[[112 152 146 154 135]
 [111 141 132 149 120]]
->
[[112 146 135]
 [111 132 120]]

[[131 108 128 128 128 132 131 136 135]
 [124 134 128 127 127 121 132 115 117]
 [131 122 128 129 152 126 125 122 124]
 [130 116 128 128 131 130 129 132 131]
 [125 115 128 127 111 127 137 127 127]
 [130 136 128 128 133 130 123 132 131]]
->
[[131 128 128 131 135]
 [124 128 127 132 117]
 [131 128 152 125 124]
 [130 128 131 129 131]
 [125 128 111 137 127]
 [130 128 133 123 131]]

[[129 123 129]
 [132 120 124]
 [103 141 113]
 [126 126 129]
 [124 121 131]
 [131 124 128]
 [128 128 129]]
->
[[129 129]
 [132 124]
 [103 113]
 [126 129]
 [124 131]
 [131 128]
 [128 129]]

[[121 127 127 129 128 143 123 119 128]
 [134 128 126 127 128 138 130 106 128]
 [125 129 130 128 128 133 121 149 127]]
->
[[121 127 128 123 128]
 [134 126 128 130 128]
 [125 130 128 121 127]]

[[128 129 123 115 127 137 118 113 129 135 121 130 129]
 [131 132 136 130 133 117 140 132 117 147 144 125 146]
 [132 125 123 123 114 141 130 131 123 156 120 136 133]
 [128 121 132 111 141 123 151 146 109 129 140 133 139]]
->
[[128 123 127 118 129 121 129]
 [131 136 133 140 117 144 146]
 [132 123 114 130 123 120 133]
 [128 132 141 151 109 140 139]]

[[113 115 124 136 133 142 133 126]
 [111 116 139 129 130 139 127 130]
 [117 140 138 116 106 128 123 133]
 [110 127 124 116 116 132 124 125]
 [134 122 131 139 136 135 127 122]
 [109 122 126 117 126 130 128 128]
 [113 111 122 137 142 135 139 138]
 [135 128 131 137 124 133 127 127]]
->
[[113 124 133 133]
 [111 139 130 127]
 [117 138 106 123]
 [110 124 116 124]
 [134 131 136 127]
 [109 126 126 128]
 [113 122 142 139]
 [135 131 124 127]]
---
[[114 121 130 144 132 136 135 141]
 [126 134 138 128 134 105 129 124]
 [117 126 124 127 134 127 136 129]]
->
[[117 126 124 127 134 127 136 129]
 [126 134 138 128 134 105 129 124]
 [114 121 130 144 132 136 135 141]]

[[132 145 100 150 110 126 142 123]
 [135 136 135 116 156 109 125 125]
 [114 115 150 106 137 146 151 137]
 [140 112 135 144 110 143 111 126]
 [136 117 153 118 136 111 114 105]]
->
[[136 117 153 118 136 111 114 105]
 [140 112 135 144 110 143 111 126]
 [114 115 150 106 137 146 151 137]
 [135 136 135 116 156 109 125 125]
 [132 145 100 150 110 126 142 123]]

[[128 128 130 132 153 140 129 128]
 [128 128 127 128 128 128 131 152]
 [128 128 127 128 128 136 155 132]]
->
[[128 128 127 128 128 136 155 132]
 [128 128 127 128 128 128 131 152]
 [128 128 130 132 153 140 129 128]]

[[141 147 109 104 129 102]
 [114 154 124 119 142 120]
 [ 99 131 152 148 139 149]
 [104 146 136 132 147 133]]
->
[[104 146 136 132 147 133]
 [ 99 131 152 148 139 149]
 [114 154 124 119 142 120]
 [141 147 109 104 129 102]]

[[121 135 135 150 123 129 128 107 121]
 [140 122 120 141 115 137 138 128 117]
 [117 123 141 120 117 140 141 121 136]
 [114 138 117 131 127 145 124 126 130]
 [123 126 137 128 132 132 122 151 111]
 [129 141 129 128 124 127 112 122 147]
 [124 111 119 144 134 125 136 132 141]]
->
[[124 111 119 144 134 125 136 132 141]
 [129 141 129 128 124 127 112 122 147]
 [123 126 137 128 132 132 122 151 111]
 [114 138 117 131 127 145 124 126 130]
 [117 123 141 120 117 140 141 121 136]
 [140 122 120 141 115 137 138 128 117]
 [121 135 135 150 123 129 128 107 121]]

[[123 130 122 126 125 118 130 133 128 128 117 117 128]
 [129 117 137 128 127 147 122 135 128 115 129 130 129]
 [124 107 152 131 143 136 126 143 130 103 125 122 150]
 [139 141 122 126 137 125 129 135 129 135 128 103 125]
 [128 132 121 125 124 117 131 131 129 130 120 124 128]]
->
[[128 132 121 125 124 117 131 131 129 130 120 124 128]
 [139 141 122 126 137 125 129 135 129 135 128 103 125]
 [124 107 152 131 143 136 126 143 130 103 125 122 150]
 [129 117 137 128 127 147 122 135 128 115 129 130 129]
 [123 130 122 126 125 118 130 133 128 128 117 117 128]]

[[135 131 121 128 140]
 [126 105 135 134 129]]
->
[[126 105 135 134 129]
 [135 131 121 128 140]]

[[130 134 129 136 125 128 134 140]
 [135 120 121 125 142 123 143 121]
 [129 124 124 129 132 128 137 128]
 [131 124 125 126 131 125 133 128]
 [134 135 118 126 128 131 139 141]
 [134 133 122 127 131 124 137 142]
 [131 127 125 129 131 130 129 131]
 [131 123 130 127 128 128 120 126]
 [129 125 122 121 131 130 128 125]
 [124 139 150 134 127 125 128 131]
 [119 131 129 132 113 128 127 125]
 [127 128 132 132 132 126 128 134]]
->
[[127 128 132 132 132 126 128 134]
 [119 131 129 132 113 128 127 125]
 [124 139 150 134 127 125 128 131]
 [129 125 122 121 131 130 128 125]
 [131 123 130 127 128 128 120 126]
 [131 127 125 129 131 130 129 131]
 [134 133 122 127 131 124 137 142]
 [134 135 118 126 128 131 139 141]
 [131 124 125 126 131 125 133 128]
 [129 124 124 129 132 128 137 128]
 [135 120 121 125 142 123 143 121]
 [130 134 129 136 125 128 134 140]]
---
[[135 148 127]
 [114 136 112]
 [132 133 131]
 [117 107 114]
 [109 132 108]
 [136 139 142]
 [144 126 135]]
->
[[144 126 135]
 [136 139 142]
 [135 148 127]
 [132 133 131]
 [117 107 114]
 [114 136 112]
 [109 132 108]]

[[121 143 136 113 130 137 135 100 134 122 131]
 [129 132 132 120 138 123 123 127 135 117 139]]
->
[[129 132 132 120 138 123 123 127 135 117 139]
 [121 143 136 113 130 137 135 100 134 122 131]]

[[110 135 139 127 145 132 129 148 151 133 137]
 [133 132 133 134 125 136 124 124 135 139 127]]
->
[[133 132 133 134 125 136 124 124 135 139 127]
 [110 135 139 127 145 132 129 148 151 133 137]]

[[120 132 156 111 125 120 152 130 138 106 136 112 138 106]
 [113 113 112 118 136 129 152 147 135 112 139 141 129 128]
 [115 119 115 125 114 154 100 118  99 157 116 127 126 105]]
->
[[120 132 156 111 125 120 152 130 138 106 136 112 138 106]
 [115 119 115 125 114 154 100 118  99 157 116 127 126 105]
 [113 113 112 118 136 129 152 147 135 112 139 141 129 128]]

[[119 122 135]
 [115 102 148]
 [129 144 123]
 [124 123 138]
 [116 119 119]
 [117 120 134]
 [112 134 125]
 [105 151 145]
 [136 137 125]]
->
[[136 137 125]
 [129 144 123]
 [124 123 138]
 [119 122 135]
 [117 120 134]
 [116 119 119]
 [115 102 148]
 [112 134 125]
 [105 151 145]]

[[107 141 120 137 121 134]
 [149 119 131 117 138 122]
 [102 144 120 139 121 140]
 [108 135 118 133 117 124]
 [141 120 132 115 131 119]
 [116 138 125 146 127 141]
 [117 136 125 122 125 133]
 [100 143 118 138 116 134]
 [119 132 126 133 122 128]
 [113 134 122 139 120 126]
 [118 130 124 117 122 124]
 [130 126 130 130 129 129]]
->
[[149 119 131 117 138 122]
 [141 120 132 115 131 119]
 [130 126 130 130 129 129]
 [119 132 126 133 122 128]
 [118 130 124 117 122 124]
 [117 136 125 122 125 133]
 [116 138 125 146 127 141]
 [113 134 122 139 120 126]
 [108 135 118 133 117 124]
 [107 141 120 137 121 134]
 [102 144 120 139 121 140]
 [100 143 118 138 116 134]]

[[116 127 132 117 105 138 133 116 126 112]
 [133 140 134 117 129 143 142 135 115 123]]
->
[[133 140 134 117 129 143 142 135 115 123]
 [116 127 132 117 105 138 133 116 126 112]]
---
[[109 116 125 127]
 [137 116 125 141]
 [121 140 125 112]
 [138 150 125 118]]
->
[[109 116]
 [137 116]
 [121 140]]

[[125 110 123 142]
 [116 127 141 106]
 [104  99 123 129]]
->
[[125 110]
 [116 127]
 [104  99]]

[[143 158 137 157]
 [144 127 131 119]
 [130 146 112 138]
 [128 142 128 136]]
->
[[143 158]
 [144 127]
 [130 146]]

[[120 109]
 [134 105]
 [118 139]
 [130 138]]
->
[[120 109]
 [134 105]
 [118 139]]

[[155 129 147 139 139]
 [140 132 136 126 149]
 [115 145  99 134 122]]
->
[[155 129]
 [140 132]
 [115 145]]

[[103 132 138 120 135]
 [134 132 138 128 135]
 [103 132 138 119 135]
 [102 128 138 112 143]]
->
[[103 132]
 [134 132]
 [103 132]]

[[152 116 126 122]
 [122 140 125 125]
 [118 131 124 119]
 [125 124 129 131]
 [139 137 128 128]]
->
[[152 116]
 [122 140]
 [118 131]]

[[103 113]
 [138 132]
 [ 99 117]
 [132 119]
 [116 106]]
->
[[103 113]
 [138 132]
 [ 99 117]]
